Here are some points, one per row:
[  4 -37  79  31  10 -31 -17  -5  68  -5   3  42  25   5  35  -8  49 -23
 -50  -1  13 -29 -31  57  53 -18  23  -8 -97 -32  55  28  56 -33  -5   8
   7  23   3 -12  60]
[-20 -70  54   3  39 -15 -38  21  21 -19   7  22  19  -7 -26 -71  67 -72
 -26 -28   1 -29 -21  50   8 -10  26  11 -90  -4  14  17 -16 -68 -13 -21
 -88  22  30 -36  89]
[  0   8  67  20  42  19 -30 -11  83 -11   2  61  18 -34  12 -48  11 -43
 -59 -48 -33 -55 -54  49  19 -13 -19   5 -98 -67  40  26  10 -76  -6 -37
 -87  26  16 -39  90]
[   5   -2   19   48   -3  -15  -88   -7   47   13  -25   34   50  -27
   -9  -37    8  -42  -31  -41    4  -15  -47   52   28  -40    2   15
  -81 -120    1   53   75  -19  -35   50 -112  -15   58  -78   33]
[  49   17   -5  -65    0   -4  -50    3    1   20  101  -20  -32   37
  -25  -22   59  -73   59   27   31  -10  -22  108   55  -26   53  -42
  -71   40   70  -16   11 -103   32    0   30  113   64   17   44]
[ -6  -6  40 -28   7  11 -57  21  57   6  18  14  21   3 -34 -13  31 -80
   8  -2   7   6   6  62  47  -7  15 -16 -74 -62   4   6  32 -99 -24  -1
 -30   0  17 -48  26]
[ 39 -26  83  -7  12 -34 -52  51  52  11 -20  19  17   6  19 -21  49 -63
  22  -6   6 -21  37  60  10 -24  -1 -15 -59 -62 -38  17  -8 -42 -14 -27
 -43  17  36  -4  45]
[ 23 -24  50 -15 -37 -53 -93 -12  46   9  80 -19   3  36 -24 -60  35 -94
 110  29   3 -60  37  45  44  -6  50 -85 -58  24  13 -21 -81 -41 -41 -13
 -62  41  35 -51  -7]
[  18  -27   43   23   27   -4  -40  -44   52   -6   -5   58   62   -1
  -13  -60   15  -24  -50  -18  -27  -31  -58   45   17  -45   27    4
 -104  -85    9   40   28  -51    5   15  -93   22    2  -76   73]
[  48  -20   44    1   13  -29  -92  -41   57    2   73  -24  -20   -8
   -1   10   58  -76   36    8   15  -25   -2   63   41   17   67  -79
  -83   30   65  -27  -31 -103   12   24  -74   51   -1   41   61]
[  -3 -125   97   33   21  -26 -102  127   41   -3  -74   30  126   60
   54   20   56  -44   40   60   33  -57  127    2   -6   21   74  -35
  -85  -14  -46   40 -127   89  -93  -47  -48  -69    5  -37   75]
[  13  -89   70   38   29  -38 -104   66   45  -69  -52   45  112   31
   23   76   35   -5   45   31   16  -74  126   46   -5   10   37  -38
  -60  -33  -27   17 -110   45   -9  -33  -28  -60    5   25   76]
[ 82 -34  44  36  22 -19   1 -46   5 -19  52  36 -21  26  20  10   6   4
  37 -22   5 -35 -64 127  55 -29  12  -5 -54 -25 101 -30  56 -20  22   7
  23  49  16  33  61]
[ 56 -13  13 -24  55 -41 -22 -35  16  29  88 -33 -28   0 -19 -16  24 -79
  38   0  20 -11  -8  84  88  20  58 -77 -24  25  49 -41  19 -41  13 -15
 -72  76  24  17  49]
[  53   11   38   12  -27   -4  -87   12   19   -4  -13   29   60  -16
   -5  -60    5  -38   18  -15   -6  -40  -47   60   34  -11   38   -2
 -100  -50   88   16   41  -50  -11  -12  -73   43   -9    3   61]
[  -5  -24   89  -14  -32  -17  -50   53   30   27   -4   23   76    3
  -18  -66   50  -63    9   31    2  -28   30   59  -19   29   55   -5
 -102  -29   12   59   36   -5  -18   24  -26  -19   14  -44   52]
[  39   -6   81  -21    3   13  -26   -2   60  -20  -33   34  -22  -57
    2  -63   -1  -18  -37  -12    5   12  -46   59  -26  -55   30   29
 -103  -39   29   66   45  -78   14   13   38   39   90  -29  107]
[  -6  -24   68  -11  -27   -8 -116   23   27   19  -18   41   80    0
   15  -63   46  -35   31   27   41  -12  -19   13    9    1   43  -15
  -88  -63  -15   40   31  -41  -36   18  -52  -11   64  -41   65]
[  17   15   67   52   17   -1  -57    7   37  -17  -32   95   64   -1
   -2  -38   31   14  -94  -38   -7  -31  -30   59    4  -39   -1   65
  -85 -105   47   24  102  -28   13   27  -13    7   60  -50   65]
[ 92 -13  19 -33  -7 -13 -16  47  60  10  63  27 -13  -6  -8   0  53 -92
  68 -16   7 -29 -11 113  53  -4  32 -53 -26  -3  41 -28  29 -45  17  29
 -89  37  79  36   4]
[  34  -32   99   63    8  -19  -49   32   30  -33   20   23   64   20
   18   -3    8  -33   26   17    4  -32   19   57   34   41   60  -58
  -68  -21  -23   15 -122   -3  -31  -21  -16   -3  -27   -2   69]
[   8  -35   73   24   13  -26  -54   50   60  -29  -32   16   50   11
   23  -62   45  -95  -60   -8   15  -26   18   54  -23   18   34   -1
  -88  -60  -33   40   -1  -92    5   -9  -98  -21   -6 -102   59]
[ 42  15  15  23   5 -33 -19  10  60 -19  20  28   0 -15 -23 -30  46 -42
 -38   8 -24 -24 -62  68  90 -11  49 -81 -68 -46  56 -25  66 -47 -16  10
 -95  27  16  17   7]
[  17   10   35   13  -12    2  -74    6   35   12   10   21   31   18
  -33  -49   26  -24  -15   16    5  -21  -49   65    7  -47   59   -4
 -116  -47   51   15    9  -30    7  -10  -76    7  -15  -22   77]
[ 38 -31  29  30  28 -18   5 -18  48  34  -3  42  17 -25  18 -19  13 -61
 -31  -9   5 -53   2  61  64 -24  23  -5 -88 -49  42  -3 -19 -57   8 -22
 -20  -1  26 -15  75]
[ 80 -32   2 -11 -55 -52 -64 -12  26   5  32  39  21   9  18   1  17   8
  14 -24  -8 -66 -13 103  64 -13   8 -37 -39 -55  76  20   8 -34 -15   7
 -37  57  -8  17  29]
[  47  -45   55   28   55  -38  -64   37   46  -24   12   47    1    2
  -13  -39   47  -39  -33    7    3  -46   15   69   29  -14   24  -22
 -126  -28   50   30   18  -72  -13    5  -48  -10   22  -35   82]
[   6  -24   69  -16   44  -48  -30   14   41   22   75  -14  -24    2
  -19  -29   45  -86   53    5   21  -20  -28   74   90   -9   24 -102
  -56   10   40   -1   19  -58   28  -20  -90   14   58    1   57]
[  6  -3  71 -47  -8 -38 -71  43  22  39  64 -49  24  57  -4 -71  56 -95
 127  61  32   7  54  99  39   3  73 -63 -59  13  -6   9 -75 -61 -42  31
 -39   5  41  -5  82]
[ 38 -40  74  16  32   6 -56  10  59 -47 -12  49   9  -2  17 -17  22 -38
 -86 -27 -18 -84 -17  63  87 -20  23 -60 -97 -18  23  12   2 -47  -6  19
 -99   3  16  12 -15]
[ -30   45   54  -40  -57  -36 -127   54   11   55   58  -34   47   38
  -35  -84    4 -119  127   36   49    1   23    4  -88   15   99  -26
  -62   -6  -36   44  -69  -79  -59  -21   -4  -46   37  -52   66]
[ 58 -11  59 -14  36 -19 -25   5  47 -14  95 -24 -14  40 -29   1  54 -65
  -7   2  -3 -64 -36  86  93  18  16 -58 -59   9  79 -13  30  -7  13  34
 -19  19  15  28  97]
[  47   -9   34   21   -1    2  -60    9   27    5  -20   49   78   49
   33  -23   41   -6   -6    0   10  -49  -21   56   27  -47   13   43
 -127  -46   51   33  -16   42  -25   19   28   26   -8   30   57]
[  39  -25   53   23   32  -39  -22  -32   54   11   23   41   34   -2
   17   10   35  -32  -73  -16   -5  -27  -58   89   73   -9   18   -9
 -112    1   79   11   67  -26   11  -14  -59   38   14   57   39]
[  -4  -19   18   27   12    0  -74   41   26    2  -62   29   46    0
   13  -88   20  -68   -1    1    5  -11    4   35  -30   -5   31   27
 -122  -49  -11   46   -4  -73   -8  -14    3  -14   19  -43   97]
[  31   -9   43   39   33   -9  -24  -52   30  -47    9   72    1  -12
   30   -4   15   16 -127   -8  -24  -43  -48   99  108  -18  -18   15
 -124  -66   99   37   42  -19   -3  -18    3   25  -17   17   34]
[   1    2   78   19   -7   -8  -38   20   22   33    5   13   28   20
   -8  -66   61 -106   -4   27   17  -30  -19   52   13   16   32  -57
  -67  -40   18    7   -6  -14    8    3  -81   36   20  -29   32]
[ 53 -34  52   4  -8 -13 -29 -45  17   2  73  11   1  52  20  12  25 -40
 -14   2  -6 -29 -20  77  48  13  -1 -42 -80 -26  62  -7  15 -57 -18  16
 -87  29  29 -15  24]
[  9  12  59  31 -59 -13 -61  25  26 -11 -25  75  82  18   5 -43  24  -1
  41  11  30 -25  22  11   6  21  58   0 -81 -59   6  32 -23  18 -48  -8
 -68  -6  42 -15  64]
[ 44 -24  52  13  -4 -14 -59 -16  53  -3  12  47  12  14   3 -23  50 -17
   7   6 -10 -45  -3  46  76   9  15  18 -85 -36  68  18  57 -14  -8   8
 -85  25   2  -1   9]
These points spread out most along one direction. Take the direction at right angles to it along which they spread out most. Go by this last direction. Where along it does each point below lie, from 0 to 99? The average is 50, and the first point in the table lies past the average. One standard deviation of the points above along it is 16.
[   8  -35   73   24   13  -26  -54   50   60  -29  -32   16   50   11
   23  -62   45  -95  -60   -8   15  -26   18   54  -23   18   34   -1
  -88  -60  -33   40   -1  -92    5   -9  -98  -21   -6 -102   59] 65
[   6  -24   69  -16   44  -48  -30   14   41   22   75  -14  -24    2
  -19  -29   45  -86   53    5   21  -20  -28   74   90   -9   24 -102
  -56   10   40   -1   19  -58   28  -20  -90   14   58    1   57] 27
[ 82 -34  44  36  22 -19   1 -46   5 -19  52  36 -21  26  20  10   6   4
  37 -22   5 -35 -64 127  55 -29  12  -5 -54 -25 101 -30  56 -20  22   7
  23  49  16  33  61] 42
[ 38 -31  29  30  28 -18   5 -18  48  34  -3  42  17 -25  18 -19  13 -61
 -31  -9   5 -53   2  61  64 -24  23  -5 -88 -49  42  -3 -19 -57   8 -22
 -20  -1  26 -15  75] 54
[  4 -37  79  31  10 -31 -17  -5  68  -5   3  42  25   5  35  -8  49 -23
 -50  -1  13 -29 -31  57  53 -18  23  -8 -97 -32  55  28  56 -33  -5   8
   7  23   3 -12  60] 60
[ 53 -34  52   4  -8 -13 -29 -45  17   2  73  11   1  52  20  12  25 -40
 -14   2  -6 -29 -20  77  48  13  -1 -42 -80 -26  62  -7  15 -57 -18  16
 -87  29  29 -15  24] 41
[ 80 -32   2 -11 -55 -52 -64 -12  26   5  32  39  21   9  18   1  17   8
  14 -24  -8 -66 -13 103  64 -13   8 -37 -39 -55  76  20   8 -34 -15   7
 -37  57  -8  17  29] 44
[ 58 -11  59 -14  36 -19 -25   5  47 -14  95 -24 -14  40 -29   1  54 -65
  -7   2  -3 -64 -36  86  93  18  16 -58 -59   9  79 -13  30  -7  13  34
 -19  19  15  28  97] 32
[  48  -20   44    1   13  -29  -92  -41   57    2   73  -24  -20   -8
   -1   10   58  -76   36    8   15  -25   -2   63   41   17   67  -79
  -83   30   65  -27  -31 -103   12   24  -74   51   -1   41   61] 25
[  39  -25   53   23   32  -39  -22  -32   54   11   23   41   34   -2
   17   10   35  -32  -73  -16   -5  -27  -58   89   73   -9   18   -9
 -112    1   79   11   67  -26   11  -14  -59   38   14   57   39] 53
[  9  12  59  31 -59 -13 -61  25  26 -11 -25  75  82  18   5 -43  24  -1
  41  11  30 -25  22  11   6  21  58   0 -81 -59   6  32 -23  18 -48  -8
 -68  -6  42 -15  64] 61
[  6  -3  71 -47  -8 -38 -71  43  22  39  64 -49  24  57  -4 -71  56 -95
 127  61  32   7  54  99  39   3  73 -63 -59  13  -6   9 -75 -61 -42  31
 -39   5  41  -5  82] 21
